First come named turns, each shown by rows before and after it. For each pair of rows after them, which turns, in which order, take the first row to the second? The first pair is done for you.
turn Mezo:
[ 17  10   2   6  15  10  15 -10  10 -14  -6   4  14   4 -23 -26 -10  30
  24 -12 -14  26  -5 -20] -> [ 14  19  -1   1  17  15   3 -19   7 -22 -13   5  13   8 -11 -17  -3  25
  26 -18  -4  21  -6 -22]
[-23   1   8   9   8 -24 -47 -12  14  -7 -10  -8  19 -21  23  38   8 -32
  -8  16   8 -42 -12  26] -> [-17 -16  17  39  21  -8  -2  25  24   5  11  -2   5 -27  14  26  22 -23
 -24  32 -17 -40  -2  34]
[  4   1   2  19   2   9   1   5  24  -8   4  -2 -15  13  -6  -7  -1  20
   8 -15   4  -6   3  -4] -> [  7  -6  -8  18  -4  10  10   6  11  -1  11  -1 -10   9 -13 -17  -8  18
   2 -13  -9   5  10  -5]
turn gem:
[  0 -17  -1   0   8  10  27  27 -16  48   7   0  -7  -5  19  21  -4 -18
 -29  35 -36 -15 -19  19] -> [  0 -23  -5  -8  -4   5  21  13  -4  44  16 -11  12 -12  14  25  -4 -38
 -43  31 -33 -10 -13  18]
[ 13 -24 -19  -5 -15  -4 -11  -6  -4  -6  -4   0 -27 -15   2 -11  -9  13
 -18 -33  13  11  20   8] -> [ 15 -26 -18   5  -7  -4  -8   9   0   3 -11   7 -34 -14   7 -13 -10  25
  -9 -36   7  11  16   3]
[ 18  36 -15  16  16  -8   5 -20  27   8 -18   2  11  -9   9  12  14  -6
  19   3   4   1   4  36] -> [ 14  28 -14  -8  -4 -10   0 -34  29  -4 -14  -8  16 -18   3  13  12 -24
   7  -3  10   8  17  28]
turn fime:
[ 53  -9  10  12  -8  23  61  15 -13  10  16  -2 -11  -2 -29 -51 -39  50
   1  27 -20  40   2  17] -> [ 36   0  39  19 -17  21  40 -12  15 -45  13  -7 -29   0 -42 -56  -8  52
  12  -8  18  39  25  22]
[  8 -24   6  35  -5   7  43  32  11  14  18  -2   0 -19 -17   0  21 -14
 -30   6 -13   2  14  37] -> [ 15  -3   2  49  16  10  42  23  20  -1   2   0  16 -20  -6 -10  24   8
  -9 -11  -1  -8   1  47]
[ -4 -23  12 -27  -9   1   4  -8 -22  -3  20  11   6  -3 -43  -2 -14   0
 -11  -2  -6  -2  27   3] -> [ 14   3 -13  -2  14  17  14 -11 -21  11   4  12  36  -5 -23 -11 -22  33
  16  -4 -10 -14   0  11]
[-10   7  36   9  29  -3 -12  25   1  20 -10  19 -39   7  14  38  28  -3
  -9  24   3 -25 -11   5] -> [ -4   3  27   8  37   0  -8  34  -1  23  -4  18 -31   8  15  37  22   3
  -6  22  -3 -28 -16   1]
Then:
Each pair is two turns apart.
[ 35  24 -28 -11 -17   4  24 -14   9  36 -49   1  26  12  10 -30 -23  15
  56  12   2  17 -12 -15] -> [ 25  31   1  28  14   7  25  10  34  31 -50   2  -7  15  20 -12   8  34
  58  16  15 -12 -13  -2] -> Mezo then Mezo
[ -9 -23   6 -20  -8  -7  37   7  20  22  25   4  47 -23 -19   0   5 -39
 -56  33 -14  20  12  31] -> [-29 -13  33 -11  -7  -9  18 -15  36 -11  23   4  27 -27 -32  -4  26 -41
 -44   2  16  18  27  34] -> fime then fime
[  3  22 -12  25  11   5  11  18  10 -11   6  -7  11   0 -17 -37  18  33
 -42 -11  -4  12   1 -11] -> [ -2  40 -20  -3   0 -10 -33 -14   1 -23 -12  -7  16  -4  -9 -30   0  19
 -25 -21  21  10  -6 -16] -> Mezo then Mezo
[-14 -24  32 -18  14  10 -16   9 -19  19  16  -6 -47  20 -15  27 -13 -21
 -36  28   5  -4  14  -1] -> [ -5   4  -8  16  43  20  -5 -24  10  11   8 -21  21   8  24  12 -19 -12
 -11  15  14 -35 -22  26] -> fime then gem
[ 16   7 -30 -37 -12 -13 -59  -9 -33   9  -6 -19  23  -6   5  -1 -25 -25
  -2  16  -1   3  -3  -6] -> [ 13  -3  14  24  31   7   0  52   3  16  10   2 -26  -2   7  10  32  10
 -16  28 -13 -24   3  19] -> Mezo then Mezo
[  2  18  -5   1  -7  -8 -13  -6  20 -14   6  -7  23  -8  12  15   2  -7
  15 -15   3 -14 -18   7] -> [  5  17 -19  -2  -1  -5  -4   1  12   3   6 -10  32  -3  14  17  -5 -11
  11  -2  -6 -14 -27   2] -> fime then fime
[ -9   2   2 -27  -3 -17 -59 -37 -41 -18 -27   8   7  24   9  -8  -4  17
  -9 -34  50  -4   7 -20] -> [ 12 -35  15  23  14  11  42  34 -20  11   6  19 -24  21  -8 -31  24  41
 -49 -10   4   5  20  -3] -> Mezo then Mezo
[ -7  25  12  45  28  17  -1  -4  24 -18   1   3 -11   3   3   1  35  20
  29 -13  15 -26  -3  18] -> [  9  18 -16  42  35  21  13  22   4  21   3   5   9   4  17   9  11  30
  18  14 -12 -21 -28  19] -> fime then fime
[ 16   2  -7 -11   3  12  13  13  -9  18  16   8 -23  13  13 -30 -19  36
  17  19 -21  41   5 -24] -> [ 14  17 -16   1  22  11  -5   5  -4  18   5   6  -8  14  41 -16 -22  41
  38  20  -7  13 -19 -13] -> Mezo then gem
[  5  10 -22  -7  11   5 -17  -9 -47   8 -26  13  27  18  32   9 -18   8
  12  13 -30 -14 -23   7] -> [ -2 -10  -7 -35 -14  -3 -18   3 -56  14 -14  11  12  12  16  19  -9 -12
 -12  20 -41   2  -2  -1] -> fime then fime
[-15  -1  -6 -18 -11  -9 -16 -21   4  -4  -1  -6  17   1   3  -2  -7 -32
 -16   9  17 -10   4  12] -> [-11  -6  -8  -5   7   0  -7   7   1  20  -5   1  12  -1  18  13  -2 -21
 -25  24   0 -20  -5  13] -> Mezo then fime
[ -7  13  -8 -39 -30 -12 -38  -1  12  11   4 -39 -13  -5 -16   3  33 -36
  -8  -1 -15   1   1   0] -> [  8  31 -29  -4   8   6 -25   9  21  26  -6 -38   6   0  17   1  27   4
  19   6 -17 -25 -26  12] -> fime then Mezo
[-18 -18  14 -21   8  13  36  22 -14 -19  -1 -21 -33 -15  25  15  23  17
   2  -5  45 -17  11 -10] -> [ -7 -24 -24 -41  -6  11  36  16 -35  11   2 -17  -6 -19  34  11 -13   8
   0  14  15   1   2 -21] -> fime then Mezo
[ -3   4  -5   8  36  19 -12  22  27   3   2 -28  13   1   7  -2  -3 -16
  20  14 -27 -49 -18  18] -> [ -4 -11 -11  -7  22  15 -10  29  20  19   9 -25   9   0   3   2  -5 -34
   1  24 -39 -37 -12   8] -> fime then fime
[-11  15  15   7  12 -13 -41  -3  -7 -22 -22  -6 -41   5  -2  -5  11  23
  37 -10  33  -4  -2 -27] -> [ 15 -16 -19  12  -7   6  28  23 -17   8   3  -2 -12  -1 -37 -39  -6  21
   4   8 -11  38  13 -29] -> Mezo then Mezo
[ -3  -6  17  27  23   7  18  33  18  17   7  -3 -31   4   9  11  24  19
 -16   7 -21 -20   5   7] -> [-17 -13  16   5 -11  -4  10 -14  25   2  25 -18  -8 -11  -5  11  18 -34
 -47  -6  -8  -8  21  14] -> gem then gem
[-16  30   9 -10  -6 -30 -39 -41  23 -40  -1 -16  12   0   2   1   6 -17
  19 -22  35   3  12   2] -> [  4  40 -25   6  17 -15 -23 -36  10 -13 -13 -14  44   1  26  -6 -10  12
  38 -13  28  -7 -12   6] -> fime then fime
[-24  -2  19  26  33  25 -13  68   5 -11 -34  -8 -45  33  25  36   2  32
  18  26 -12  -5  -3  24] -> [ -1 -18 -39 -35 -28  14 -15  20 -38   7 -25 -18  25  28   4   4 -63  -4
  13  20 -35  45   8   0] -> Mezo then Mezo
[-11   1  27  23  18   6  14  21  15 -10   6   3 -35   7 -13   1  30   5
  -9  -6   3 -14  13   3] -> [ -1   6  12  36  28  11  16  18  17  -6  -5   8 -23   8  -5  -4  22  23
   5  -2   3 -17  -1   8] -> fime then fime
[ 39 -21  23  26   8  -5  23  34  -7  16  33  21 -31  -2 -12 -25  12  49
 -13   9 -10  24   6 -15] -> [ 24   8   1 -17 -11 -31 -59 -35 -26  -5   6   5 -11  -1   8 -13 -23  24
  23 -15  31  27  -5 -30] -> Mezo then Mezo
[-11  -3  24  28  29  -7  -1  32   7   8 -15  22 -21   5  22  25  21  27
  15  21 -16 -13 -22   2] -> [  2  -9 -27 -24 -20 -13  -7  -6 -28  19 -11  12  30  -3  13  -5 -29  -1
   9  10 -36  34 -20 -13] -> Mezo then Mezo
[ 28  -3  -6  -3 -12  15  30   5  -2   4  23  11  -2   7 -33 -28   8   6
  16  -4  -5  41   8 -11] -> [  7  27  15  -5  -2   8 -33 -23   7 -22   7   6 -22  10  -7   9  25   5
  45 -19  26  10   2 -10] -> Mezo then Mezo
[ -3 -24  25   8  16   0  14  46   6  20  11   7 -35  -3   2  23  18  -5
 -31  42 -26 -12  -6  10] -> [ 14  24 -13  33  33  12  -1 -16  18 -26 -15  -7  27   1  12 -22   3  37
  33 -10  16 -14 -22  15] -> Mezo then fime
[  3  18   2  -2  11  16 -12 -19   4 -40 -14   2  31 -22 -15  -2  24  21
  21 -40 -22 -20 -17 -14] -> [  2 -15  11 -34 -13   8  -7  21 -19 -14  -2  13 -12 -15 -28  11  16   5
   1 -12 -48   7  -8 -36] -> fime then gem
[ -8   8 -19   4   8   0 -16 -11  -3  -5  -4   0  21   8 -10 -12 -11  14
  18  -9  24  -3  -8   5] -> [-16  11  -8  20  13   3  -4 -13  14 -12   1  -5  18   5 -14  -7   4   2
   5  -5  24  -8   0  17] -> Mezo then gem
[ -1  -1   6 -27  -6 -20  -2  15 -17   6  15  15 -12 -15  -7 -12 -14  -8
 -22  36  -8  15  17 -11] -> [-10   9  22 -26  -2 -20 -12  -6  -9 -20  13  12 -16 -10 -17 -17  -4  -5
  -9  13  14   9  24  -7] -> fime then fime
[  6 -10  -8 -33 -29 -10 -19  13 -27  15   1  13  -4   2   0  -1 -21 -10
  -2   3  -3  29   0 -23] -> [ 14  21   0  20  19  10   0  13  -4 -11 -14  10  -6   9  19 -10   5  36
  34  -8  15  -6 -14  -4] -> fime then Mezo
[-22  32  21 -23   0 -16 -56 -37  19 -36 -20   0  -1  10   9  10  11 -15
  41 -21  40  -5   0   3] -> [ 11 -25  12  12  -6  14  66  29  26  10  29  10   6   9 -25 -39  14   0
 -20   5 -31  28  24  10] -> Mezo then Mezo
[-24 -20  14 -13 -11  -8  19  31 -19  35  10   0 -41  12   2  22   5  -6
 -31  21 -25  -1   8  -6] -> [ 14   2 -27  22   9  14  51  18  -9  30  -4  -6  15  11  15 -25 -11  38
   5   0 -25  -3 -11   5] -> fime then Mezo
[ -4 -20  27   9  -7   7 -15  -5   1  20  23  15   6   9  -3  10  20   3
 -18  53  19 -19   0   0] -> [ 12   0   9  28   7  10 -11 -26   5  11  11  15  29   8   4  -9  12  26
  14  36  32 -24 -13   8] -> Mezo then fime
[  2  20 -27  -3  11  -7 -21 -54   6 -13 -10  17  12   6  16  -9 -17  31
  19  -7  17   4 -15 -12] -> [ -8  -8  -5 -25  -8  -9 -23 -15 -20  -2   0  27 -34  13  -3   0  -7  27
   4  13   0  25  -3 -38] -> fime then gem
[ -7 -13  14   9  27  11  10  56   2  39   6   9 -13   1  19  31   9  -3
 -21  42 -13 -27 -21  14] -> [-18 -18  37  -2  19   7   3  48   2  25  12   7 -36   1   4  33  20 -17
 -29  33   1 -16  -4  13] -> fime then fime
[ -2  -1  12  29  18  10  26  21   7   5   7   9 -24  10  -4   4  18  20
  10   4 -10  -2  15  -5] -> [ -2  10 -25 -18  -8  -2 -17 -31 -22   0 -11   5  12  10  -3   2 -22  -5
  21  -7  -3  19  18 -25] -> Mezo then Mezo
[ 19  21 -25  69  49   8  38  -6  30 -11 -10  -3  59 -13  18  -7   8  15
  21 -24  17 -38 -12  49] -> [ -2 -25 -19  -1 -27 -19  31 -37   0   1  21 -19  64 -31 -27   6 -10 -77
 -52 -12  -1   3  23  30] -> gem then fime
[ 21 -40   4 -19   7  14  11  45   8   9 -15   9 -47 -11 -13  -5  -3  15
  13  28  -8   6  11 -19] -> [ 39 -29 -17 -15   9  21  26  30  10   1 -17   7 -15 -14 -12 -34 -22  26
  24  17  -6  12  10 -14] -> fime then Mezo
[-15 -10  -8 -15 -23 -23 -34  15 -30  30  26  -6  -7 -12  -9  29 -15 -31
 -46  26 -11  -5  -7   8] -> [ 11  17 -23  57  31   6   8  22  -1  16   9   0  23 -13  22  -7   2  33
   2   8   0 -35 -32  25] -> fime then Mezo
[ 11   2 -21   9   1  -1  11 -42  -2 -26  -2 -12  32 -11  -1 -40 -12   7
  16 -24   6   8   4   6] -> [ -2 -30   3 -30 -23 -12   1 -15 -11  -1  24  -9 -11 -14 -11  -2  -7 -34
 -33   2 -18  21  15  -4] -> Mezo then fime
[ -6  -9 -13 -10 -31  -2  -4 -19  -2   4  19 -32  19  -4  -8  -1   9 -45
 -27  -1   0 -15  -7  15] -> [ -6   8 -31  -3 -14  -3  -7 -15  -4  27  10 -26  23   0  10  11   2 -31
 -13  18  -9 -34 -25  17] -> Mezo then fime
[ -2   2  28  44  -7  10 -14  19   6 -45 -24  10 -45   4 -14  16   8  34
  17 -14  20 -11   8  -7] -> [ 19 -27 -18   5 -53  11   5   0 -23 -22 -11   7   3   1 -40 -21 -34  19
  -3  -6 -15  38  15 -30] -> Mezo then Mezo
[ 24  18   7  15  14  15   0  41 -29   1 -21  30 -39  22 -10 -17 -10  72
  50   2  -4  15 -21 -30] -> [  5  11  37  -7 -16   1  -7  16 -17 -37  -9  20 -54  15 -41 -27   8  43
  38 -21  13  31  10 -36] -> Mezo then fime
[  1  13 -16  12  30   1 -28  -1   6  16 -22  -9  11   6  11  17 -10  11
  12  -2  10 -37 -32   9] -> [-16  -6  28  12  11   4  -9  12  26 -10   7  -4 -31   3 -24  13  21  -9
 -20 -12  18 -25  -3   8] -> Mezo then fime
[-36   2  -1 -25 -15 -13 -39   0  -2 -15  -7  -6 -30   9 -10  10  23 -10
  -2   7  31  35  32 -26] -> [-17 -15   5 -10 -14   4  15  29   2   6   8  -4 -31   8 -22  -4  31   4
 -26  18   1  41  35 -17] -> Mezo then Mezo
[-25 -23   8  12  -1  12  17  34  -3  -4   6   9 -11   1 -31   5  25 -10
 -27  24 -12   2  13   1] -> [ -6  13 -29  21   8  20   5  -7  -3 -18 -18  -2  33   3  -9 -24  -6  23
  19   1   2  -4  -6   3] -> Mezo then fime
[ -4  16  -5  28  15   9  -6  14   1  -3  -8   7   5  -5  11  14  24   9
   6  19  -1 -28 -13  21] -> [-19   7  -2  -7 -22 -10 -25 -24  -5 -25   8   1   9 -10 -10  11  15 -29
 -11   5  11  -6   6  12] -> gem then gem
[-34  15  38  26  31   8 -53   5   5 -38   6 -14 -23   0   4  37  36   9
  -4 -42  43 -38   2   6] -> [-16 -22 -13 -25   0   1 -45  38 -44  43  22 -13  -1  -2   9  59 -18 -22
 -42  20 -23  -7  -7 -11] -> fime then Mezo
[ -3  24   9  27  23  16  59   2  14   0  -4  -4  -7  25  15 -29   9  39
   9  17  -8   9   0  21] -> [-16  22  20  -9 -21   4  35 -31   7 -32   7 -13  -1  12 -14 -38   5   4
   4 -11  14  31  29  12] -> Mezo then fime
[ 38   1 -27  34   8  25  47 -31  22  12  -9 -12  39  -6  18 -29 -13  25
   7  -6 -21   3  16  12] -> [ 14 -16   2   3 -27  11  31 -54  31 -19   6 -19  25 -12 -14 -23  -1 -13
 -28 -24 -10  15  43   7] -> gem then fime
[ -9   3  -7 -41 -18 -31 -21  -5 -21  15   4  14   5  -3  -3  -9 -33 -15
  18   5  -4   8  15 -18] -> [-14   2   2 -26   6 -27 -19  18 -13  32   4  17 -14   2  14  19 -21  -4
  21  23 -12 -19   0 -10] -> Mezo then fime
[  5   9 -20  26  36   1  22 -15  12  12   8 -11  44  -6  15 -12  11   2
  -2  -2  -5 -30  -9  26] -> [-17  -2  14   3  -3 -16   1 -36  14 -22  23 -15  15 -18 -14 -12  25 -33
 -25 -26  14 -14  19  17] -> Mezo then fime
